Each row is where one point has got to under a steady rotation. How many ticks took it there?
The counts run from 0 to 213.
-3.16,+0.27,+0.86,+0.65,-2.35,-1.02,+1.74,+4.03,+1.70,+0.09,-1.32,-1.70,+0.12,-0.04,-0.99,+0.10,-0.89,+0.98,+3.67,-0.23,+0.08,+0.64,-0.79,-0.04,+2.38,+2.82,-1.87,-1.52,+1.08,+1.80,-0.84,+1.50,+0.78,+0.45,-1.23,-1.07,-0.35  6
-2.74,+1.34,-1.50,-0.05,-1.70,-0.19,-1.13,+1.52,-0.15,-2.69,-2.79,+0.69,+0.90,-2.19,-1.72,-1.27,-0.15,+0.39,+2.29,-0.91,+0.47,-1.02,+0.90,+2.04,-0.05,+0.91,-2.46,-0.72,+0.73,-0.49,-3.46,-0.44,+1.94,+2.41,-1.47,-0.89,+2.04  182
-1.22,+0.94,+3.27,-2.01,-1.60,-1.97,+0.51,+2.07,-0.08,-0.82,+2.96,-1.33,+0.99,+1.60,+0.05,+1.20,+3.04,+0.18,+1.61,+1.37,+1.61,-1.42,-0.26,-0.23,-0.87,+0.56,-0.32,+4.04,+1.08,+0.81,-0.50,+0.49,+0.09,+0.55,+1.72,+2.52,-1.63  211
-2.17,+1.37,-2.15,-2.54,-0.40,+0.97,+0.37,+1.44,+1.19,-1.52,-0.98,-1.30,-1.79,+2.64,-1.31,-0.56,-3.23,+0.26,+0.36,-1.57,+0.28,+0.30,-1.63,-3.35,-0.91,-0.86,-0.95,+0.94,+2.01,+1.39,+0.99,+0.90,-1.95,+0.53,-1.86,+1.74,+1.02  141
-3.79,-1.28,-0.21,+0.23,-0.54,-2.27,+0.82,+2.95,-1.19,-0.65,-2.00,+1.09,-0.54,-0.02,+0.40,+2.16,-0.02,-0.31,+4.16,-0.83,+1.35,+0.34,-0.05,+1.35,+2.36,+1.25,-2.89,-0.18,-1.81,+0.70,-2.28,+2.20,+2.66,-0.58,+0.53,+1.00,+0.01  41
-0.02,-1.40,+0.11,+2.15,+4.04,-1.12,+2.41,+1.90,+0.00,+2.03,-0.01,-0.91,-0.30,+3.43,+0.11,-0.29,-0.27,+0.74,-0.26,-0.17,+0.74,+0.11,+3.39,-1.84,+2.03,-1.46,+2.56,-0.70,-2.48,+0.05,+0.57,+1.40,+1.63,-2.30,-2.01,+0.65,+0.12  134
-2.58,-1.72,+0.72,-2.72,+1.76,-0.31,+2.61,-1.68,+1.17,-1.16,-1.56,+2.87,+1.27,+0.49,-0.24,-1.36,+0.68,+0.89,+1.25,-0.52,+0.70,-0.14,+1.97,-3.46,-1.30,-0.27,-0.10,+0.21,+0.62,+0.47,+1.19,-0.62,+2.80,-1.01,-2.94,-2.38,+1.14  111
-0.70,+1.59,+1.63,-1.90,-0.77,-1.76,+2.20,+1.83,+0.24,-2.85,+1.22,-0.21,+1.26,+1.09,-0.06,+1.98,+2.32,+0.21,+1.40,+1.64,+1.88,-1.52,-0.60,+0.05,-0.89,-0.99,-2.27,+4.71,+0.76,+1.20,-1.57,+0.60,+0.14,+1.50,-0.31,+2.24,-0.78  212
-4.21,+0.50,+1.47,-1.62,-0.39,-1.17,-0.04,+3.19,-1.28,-1.12,+1.86,-0.47,-0.19,-0.01,+1.22,+1.21,+0.36,-0.80,+2.52,-2.42,+1.52,-1.36,+0.40,-0.09,-0.17,+0.91,-1.38,+2.61,+0.04,+1.19,-1.58,+0.36,+1.38,+0.12,+1.34,+1.65,-2.50  38
-1.68,-0.45,-1.80,+0.45,-0.98,+0.74,-1.98,+2.34,-0.51,+3.08,-0.83,-4.17,-1.40,+2.29,-0.55,-1.39,-0.91,+0.99,+1.59,-0.14,+0.08,+0.12,+2.13,+1.87,-0.07,+1.26,+0.20,-2.63,-1.87,-1.38,+0.07,+0.65,-1.33,+1.22,-1.42,-0.16,+1.93  28
-0.35,+0.55,-2.22,-0.90,-0.39,+0.25,-0.03,+0.52,-1.50,+0.04,+0.22,-1.12,+0.09,+0.32,+1.43,-0.28,-0.64,+1.39,-1.11,+1.98,+0.66,-1.92,-1.98,+0.80,-3.34,-0.08,-2.64,-2.14,-0.31,-1.55,-2.56,-0.38,-2.04,+1.40,-3.11,-1.44,+2.75  199
-1.64,+2.04,+1.06,-0.44,+1.30,-0.86,-2.04,+2.08,-0.96,+1.83,+4.31,-1.08,-0.65,+4.28,+0.02,-1.08,-0.03,-0.24,+0.53,-1.25,+1.20,-2.30,+2.90,-1.38,-0.42,-0.66,+1.50,-0.94,-1.31,-2.60,+0.12,+1.13,-1.42,-0.27,+1.33,+1.58,+0.15  171
-1.23,+0.80,-4.11,-0.36,-0.15,+0.74,-0.70,+1.97,-0.86,+1.55,+0.74,-2.13,-0.27,+1.92,+1.84,-0.41,-2.47,+0.62,+0.62,-0.13,-0.29,-0.04,+0.84,+0.55,-1.34,-0.56,-1.70,-2.72,-2.74,+1.00,-1.32,+1.17,-2.15,+1.58,-3.59,-1.69,+2.15  26
+2.05,+1.42,-1.74,-1.71,-0.51,+0.64,-2.38,+0.83,+0.35,-2.29,-1.02,-2.68,+0.55,+1.93,-1.82,+0.17,-0.24,-0.43,-0.42,+1.86,-1.17,-0.24,+2.13,+2.79,-0.39,-1.78,-1.87,+2.20,-1.27,-1.02,-2.81,-0.23,+0.11,+2.56,-1.11,+1.45,+2.20  66
+0.70,+0.62,+2.26,-1.35,+2.33,-0.75,+2.29,+2.57,+0.09,-0.33,+2.45,-2.18,+2.46,+0.72,+2.21,+0.76,+2.44,+0.11,-2.25,+2.49,-0.33,-1.48,+1.91,-0.23,+0.69,-0.57,-1.99,+0.69,-2.36,+0.86,-1.50,-0.04,+0.49,-0.88,-1.53,-2.45,-2.45  96
-0.24,+1.16,+0.21,+1.26,+1.40,-1.85,-0.61,+1.43,+2.14,+1.13,-0.29,+1.21,-0.07,-0.86,-1.29,-1.30,+2.57,-0.51,+2.94,-2.99,+0.04,-1.03,+2.71,-0.50,+3.21,+0.92,+1.83,-2.11,-1.87,-0.57,+0.26,+1.03,+0.84,-0.69,-0.01,+0.80,-0.67  152
-3.65,+0.37,-0.34,-1.32,+0.35,-0.91,+0.01,+2.43,-1.41,-2.08,+1.11,+1.28,+0.36,-0.10,+1.26,+1.39,+0.12,-1.76,+2.12,-2.01,+1.20,-1.97,+0.51,+0.47,+0.08,-0.08,-2.52,+2.58,-0.69,+2.70,-2.28,+1.32,+1.19,+0.32,+0.13,+1.53,-1.19  39
+1.12,-1.35,-0.99,-1.83,-1.00,-0.68,+0.26,-2.33,+0.51,-0.21,-1.55,-1.82,+0.65,-2.81,-0.70,-0.83,+4.54,+0.15,-1.52,+0.13,+1.46,-1.07,+0.40,-0.79,-3.13,+0.33,-0.83,+0.44,+0.67,-2.47,-0.14,-2.89,-0.55,+0.96,-3.07,+0.03,+0.39  89
-2.42,-2.30,+2.16,-2.06,+0.46,-0.43,+2.13,-0.30,+1.65,+0.19,-1.47,+2.02,+1.10,+0.65,-0.39,-1.05,+1.45,+0.68,+1.54,-0.41,+1.54,+0.02,+2.08,-3.69,+0.57,+1.01,-1.09,-1.10,-0.13,-0.48,+1.73,-0.31,+2.65,-2.13,-1.46,-2.81,+0.20  112
-0.52,+0.68,+1.98,-3.74,+1.49,-0.63,+1.88,+0.12,+3.36,+0.24,+2.07,+2.42,+1.81,+1.11,+0.55,+0.01,+1.74,-0.01,+1.34,-0.67,-1.37,-0.93,+1.83,-3.64,+0.63,+0.12,-1.66,-1.14,-0.99,+1.13,+1.35,+1.30,+0.02,-1.22,-1.72,-2.90,-0.76  114
-4.55,+0.02,+0.28,-2.50,-2.30,+1.00,-0.46,+2.25,+0.68,-0.50,-1.40,-2.25,-1.49,+0.09,-1.90,-1.67,-2.29,-0.18,+1.09,-2.30,+0.12,+0.63,-0.21,-3.09,+0.26,+2.03,-1.20,-1.78,+3.21,-0.01,+1.15,-0.39,-0.04,-1.14,-0.58,-0.31,-0.31  144
+2.08,+0.23,+2.89,-1.08,+1.28,+0.35,+2.27,+3.06,+0.89,-0.13,+1.10,-3.42,+0.76,+3.29,-1.03,+1.49,+0.70,+0.79,-1.99,+3.06,-0.95,+0.33,+0.54,+0.55,+2.16,-0.91,-0.94,+0.12,-1.85,-0.09,-1.40,+1.21,-0.07,-0.47,-0.13,+0.51,+0.01  100
-3.97,+0.21,+0.85,-0.72,-0.17,+0.41,-0.84,+2.18,+1.24,+0.63,-1.17,+0.09,+0.89,-1.06,-1.49,-2.51,+0.20,-0.76,+2.32,-3.63,-0.12,-0.43,+3.29,-1.80,+1.51,+1.98,-0.07,-3.00,+0.58,-0.99,+0.47,-0.82,+2.36,-1.08,-0.25,-2.87,-0.70  148
+4.16,+0.45,-1.28,-3.24,-0.80,-0.39,-0.25,-2.13,+2.16,-0.98,-1.04,+0.72,-0.27,+0.45,-2.62,+0.80,+1.94,+0.86,+0.27,+0.67,-1.05,-0.15,-1.39,-0.09,-1.01,-1.06,-1.54,-2.37,-0.92,-2.28,-0.19,+0.49,-2.17,+1.41,-2.37,+1.64,+2.39  84
-0.18,-0.40,+0.92,-2.81,+0.09,-0.02,+1.31,-0.24,-0.48,-0.44,+1.33,-1.36,+2.15,-2.51,+1.86,-0.81,+3.74,+0.17,-2.51,+0.23,+0.17,-2.22,+1.31,-1.91,-2.67,-0.22,-1.84,+1.23,-0.63,-0.75,-1.27,-2.60,-0.33,+0.20,-1.68,-1.63,-1.86  92
+0.00,-0.69,-1.83,+0.39,+1.66,-1.17,+1.69,+1.98,+1.21,+0.48,-1.52,-1.20,-1.92,+4.00,-1.50,+0.33,-1.92,-0.42,+0.88,-0.40,+1.18,+1.38,+0.63,-2.19,+1.26,-2.54,+1.34,+0.38,+0.27,+0.22,+1.11,+1.89,-1.26,-0.72,-1.76,+3.20,+1.64  138
+0.27,-2.26,-0.40,-1.51,-0.92,+0.70,-3.12,-1.11,-0.83,+1.78,-1.32,+0.62,-1.71,+0.72,-2.93,+0.25,+2.10,+0.72,+0.00,-3.04,+0.52,-0.94,-0.33,+1.05,-0.45,+0.74,+1.16,-2.85,-1.07,-3.43,-0.28,-0.28,+0.52,-0.27,-0.11,+3.44,+1.79  50
+2.21,+0.54,+0.14,-1.46,-1.91,+0.23,+1.00,+2.04,+2.66,+0.52,-1.26,-4.25,-0.73,-1.39,-2.19,-0.09,+1.69,+0.86,-1.66,-1.01,-1.49,+0.37,-1.85,-1.33,+1.63,+1.11,+0.35,-1.48,+0.56,+0.09,+0.77,+0.07,-2.72,+0.10,-1.63,+1.41,-2.41  122
-2.19,-0.98,+0.86,-2.82,+1.60,-0.84,+1.29,-1.13,-1.31,-2.83,+0.02,+3.69,+1.77,+0.68,+0.01,+1.39,+1.51,+0.02,+0.78,+0.30,+1.47,-1.48,+0.07,-1.14,-1.14,-1.34,-2.67,+2.26,-0.69,-0.29,-1.75,+0.32,+2.73,-1.24,+0.16,+0.29,+1.12  75
+1.95,-0.70,-0.24,-2.27,+1.32,-1.62,+0.89,-0.51,+1.54,-0.36,-0.63,+3.26,+0.52,+1.48,-0.65,+2.34,+1.11,+0.05,+2.12,+2.39,+0.46,-0.24,-0.34,-0.25,+0.38,-1.18,-3.14,-2.61,-2.18,-1.53,-1.53,+2.38,+0.68,-0.15,-1.74,-0.48,+3.24  80
-2.30,+0.62,+0.66,+0.27,-1.80,-0.01,-1.95,+1.35,-0.09,-1.36,-1.98,+0.22,+0.49,-1.59,-1.72,-1.13,+0.79,+0.93,+2.24,-0.79,+0.20,-0.76,+0.31,+1.90,+1.20,+2.17,-1.36,-2.00,+0.83,-1.63,-3.16,-0.95,+2.95,+1.03,+0.09,-1.50,+1.82  183
-0.87,+0.21,+0.98,-1.49,-1.49,+1.01,-2.07,+1.36,-1.21,+1.49,+1.29,-2.76,+0.33,+2.81,+0.06,-1.21,-0.01,+2.44,-0.75,+2.38,+0.06,-1.49,+0.87,+1.80,-2.23,+1.36,-1.12,-2.70,-0.19,-2.60,-1.62,-0.51,-0.34,+0.92,-1.45,-2.96,+2.53  202
-1.96,-0.48,+0.28,-1.71,+0.39,+2.50,+1.63,+2.29,-0.93,+0.42,+0.11,-3.10,+0.92,-2.54,+0.42,-1.17,+0.73,+0.91,-4.35,-1.94,-0.81,-1.22,+0.16,-1.59,-0.27,+0.51,-0.02,+0.00,+0.53,+2.28,-1.11,-2.56,-0.35,-0.72,-2.21,-1.06,-2.30  127
+1.50,-0.11,-1.71,+0.92,+0.13,-1.49,-0.70,+2.10,+0.44,+0.68,-1.01,-4.20,-0.03,+1.18,-0.33,+0.21,+0.44,-0.43,+1.76,+2.35,+0.44,+1.00,+1.78,+2.90,+0.32,-0.02,-2.53,-0.86,-3.03,-2.98,-1.35,+0.40,+0.17,+1.62,-0.47,-0.08,+1.68  63
+1.05,+0.27,+0.30,-0.83,+0.94,-2.35,+2.85,+0.42,+4.00,+0.52,-0.61,+1.36,+0.65,+0.50,-0.29,-0.15,+2.14,-0.59,+3.35,-0.14,-0.18,+0.28,+1.77,-2.20,+1.50,-0.43,-0.26,-2.04,-1.67,-0.33,+2.33,+2.06,-0.12,-1.17,-2.28,-1.45,+0.28  116
-1.07,-1.12,+1.27,+0.15,-0.89,+0.38,-0.67,+0.69,+0.26,+2.28,+0.01,+0.88,+0.10,+0.11,-2.49,-0.55,+2.68,+2.00,-1.20,-4.59,+0.55,-1.98,+0.34,-0.40,+2.19,+1.62,+3.28,-0.38,-0.17,+0.35,+0.05,+0.59,+0.82,-0.66,-0.20,+2.95,-0.82  15
-1.40,+2.98,+1.51,-1.45,-0.64,+0.62,-2.88,+0.62,-0.42,-1.64,+1.68,+2.40,+1.38,-1.13,-2.00,-0.59,+1.13,+0.38,+0.14,-1.87,-1.43,-2.54,+1.14,+1.70,+0.98,+1.20,-0.27,-1.14,-0.43,-0.10,-4.09,-0.01,+1.88,+1.37,-0.65,-2.00,+1.43  185
-2.33,-0.10,-2.89,-1.58,-1.17,+0.05,+0.39,+0.51,+0.94,-2.16,-2.57,-1.22,-1.96,+1.27,-2.46,-0.64,-3.03,+0.24,+1.91,-1.65,+0.86,+0.58,-1.00,-2.92,-0.71,-0.97,-0.58,-0.01,+2.31,+1.05,+1.12,+0.05,-0.85,+0.62,-2.44,+1.69,+1.68  142
